Named turns come first, each shown by rows before and after it. Which turns, in which order, take the first row of each pair that follows to the second? Write the first one first, as in the answered first pair.
J:
-55; 214; -143; -37; -178; -9; -85; 119; -10; -306; -162; 349; 107  ->  -158; 320; -15; -77; -208; -181; -114; -80; 7; -249; -126; 259; 165
311; 184; 63; 2; 83; -24; -196; -212; 198; 221; 84; 319; 75  ->  121; 151; 227; 70; 56; -253; 4; -372; 194; 92; 173; -146; 185
13; -100; 103; 255; -92; 212; -16; -137; 153; 251; 157; 17; -92  ->  -16; -122; 133; 258; -83; 182; 25; -148; 152; 229; 170; -81; -87
400; -24; -94; 87; 382; 333; -28; 445; -33; -55; 111; 341; -199  ->  238; 359; 201; -90; 278; -8; -333; -95; 81; 343; 141; 499; -114
R:
162; -129; -44; 163; 48; 115; 55; -23; 124; 247; 289; -38; -85  ->  260; -82; -52; -59; 69; 43; 99; 228; -102; -284; -100; 96; -65
533; -52; 76; 141; 192; -44; -114; -82; -286; -81; -210; 287; 21  ->  464; -133; 85; 312; 199; 6; -136; -249; -142; 314; 71; 143; -13
28; 57; -13; 104; -28; 164; 28; -16; 191; 389; 191; -235; -97  ->  146; 81; -18; -132; -3; 59; 115; 308; -65; -261; -262; -127; -92
E:
406; 166; -105; 250; 125; 271; -23; -5; 192; 37; 142; 177; 368  ->  517; 200; 104; 123; 244; 77; -24; -57; 130; -106; 69; 75; 346
-92; 93; 72; 78; -104; -149; -26; -263; 155; 131; 149; -173; 153  ->  -35; 193; 138; -189; -46; -212; -140; -147; -29; -90; -179; 79; 87
-127; -31; -35; -6; -175; -17; -129; 24; 160; -73; 19; 120; 6  ->  -70; -63; 58; 40; -120; -114; -69; -72; 181; -55; 134; -56; 27
-157; 64; 39; -107; -80; -81; -63; 25; -90; -66; -62; -61; 22  ->  -235; 41; -69; -8; -137; 5; -47; 41; -30; 17; 16; -54; 50
M:
-63; 252; -24; -187; -205; -102; -58; 12; -154; -386; -394; 217; 127  ->  -115; 255; 249; -68; -114; -357; 2; -407; -3; -62; -50; -225; 189
-39; 55; 285; -52; 226; 72; 130; 203; -115; -204; -237; -237; 42  ->  -91; 352; 164; -32; -29; 108; -18; 76; -22; -165; -296; 152; 228
36; 254; 187; 117; -9; -249; -126; -502; 75; 321; 94; -15; -55  ->  181; -249; 129; -39; 335; -60; 38; 115; -263; -36; -156; -272; -393
Now pairs of rows:
Each pair is two turns apart.
-131; -152; 59; -21; 64; 108; -36; 332; -110; 76; 158; 11; 107  ->  -137; -115; 53; -6; 42; 137; -62; 269; -80; 183; 191; 62; 110
R, R
-40; -241; 36; 63; 84; -43; 63; 90; -56; 58; 82; -279; -92  ->  -125; 74; 13; 125; -143; -105; -80; -172; 85; 208; 131; -2; 110
M, M
424; 98; 102; -67; 119; -41; -137; -81; 48; 102; -12; 194; -53  ->  335; -16; -14; -106; 112; 98; -145; 144; -35; 72; -112; 267; -160
R, E
312; -338; -57; -6; 329; 91; -157; 314; -60; 131; 234; 90; -187  ->  143; 110; 194; -178; 133; -259; -399; -164; -9; 280; 150; 316; 3
R, J
-275; 136; 104; -155; -195; -277; -30; -132; -34; -102; -175; -55; 143  ->  -218; -201; 37; -153; -5; -95; 101; 195; -163; -153; -186; -232; -98
R, M
365; -174; 10; 241; 244; 183; 106; 87; 303; 105; 124; 107; 45  ->  352; -65; -35; 206; 178; 207; 34; 50; 336; 117; 90; 285; 75
R, R
32; 221; -51; -68; -108; -58; 135; -110; -112; -187; 139; -182; 132  ->  42; 208; -121; -77; -147; -7; 107; -19; -138; -250; 73; -82; 130
M, M
22; -132; -343; 222; -44; 214; 105; 94; -9; 156; 276; 69; 79  ->  271; 218; -2; -132; 55; -198; -57; -167; -91; -88; -7; 285; 177
E, R
152; -114; -31; -78; 182; 80; -125; 1; 65; 27; 107; -265; -211  ->  149; -34; -7; -130; 165; 58; -238; -93; 111; 138; 95; -116; -194
J, J
263; -37; 135; 84; 234; -88; -27; -211; 86; 287; 303; -171; -11  ->  272; -55; -162; 12; 125; 245; -184; 120; 16; 272; 81; 326; -116
M, R
-61; -9; -35; 460; -150; -221; 439; -10; -121; -469; 43; -333; 183  ->  97; 152; -166; 125; -141; -40; 82; 253; -275; -499; -400; 470; 11
E, J
335; -335; 8; 9; 385; 30; -33; 179; -22; -48; -26; 118; -80  ->  273; -22; -72; 249; 118; 21; -59; -199; 258; 181; 202; 244; 202
M, E
-31; -133; -120; -25; 229; 103; 98; 176; -115; 84; 88; -77; -23  ->  -39; 32; -82; -72; 171; 90; -80; 5; -30; 276; 103; 163; -4
J, M
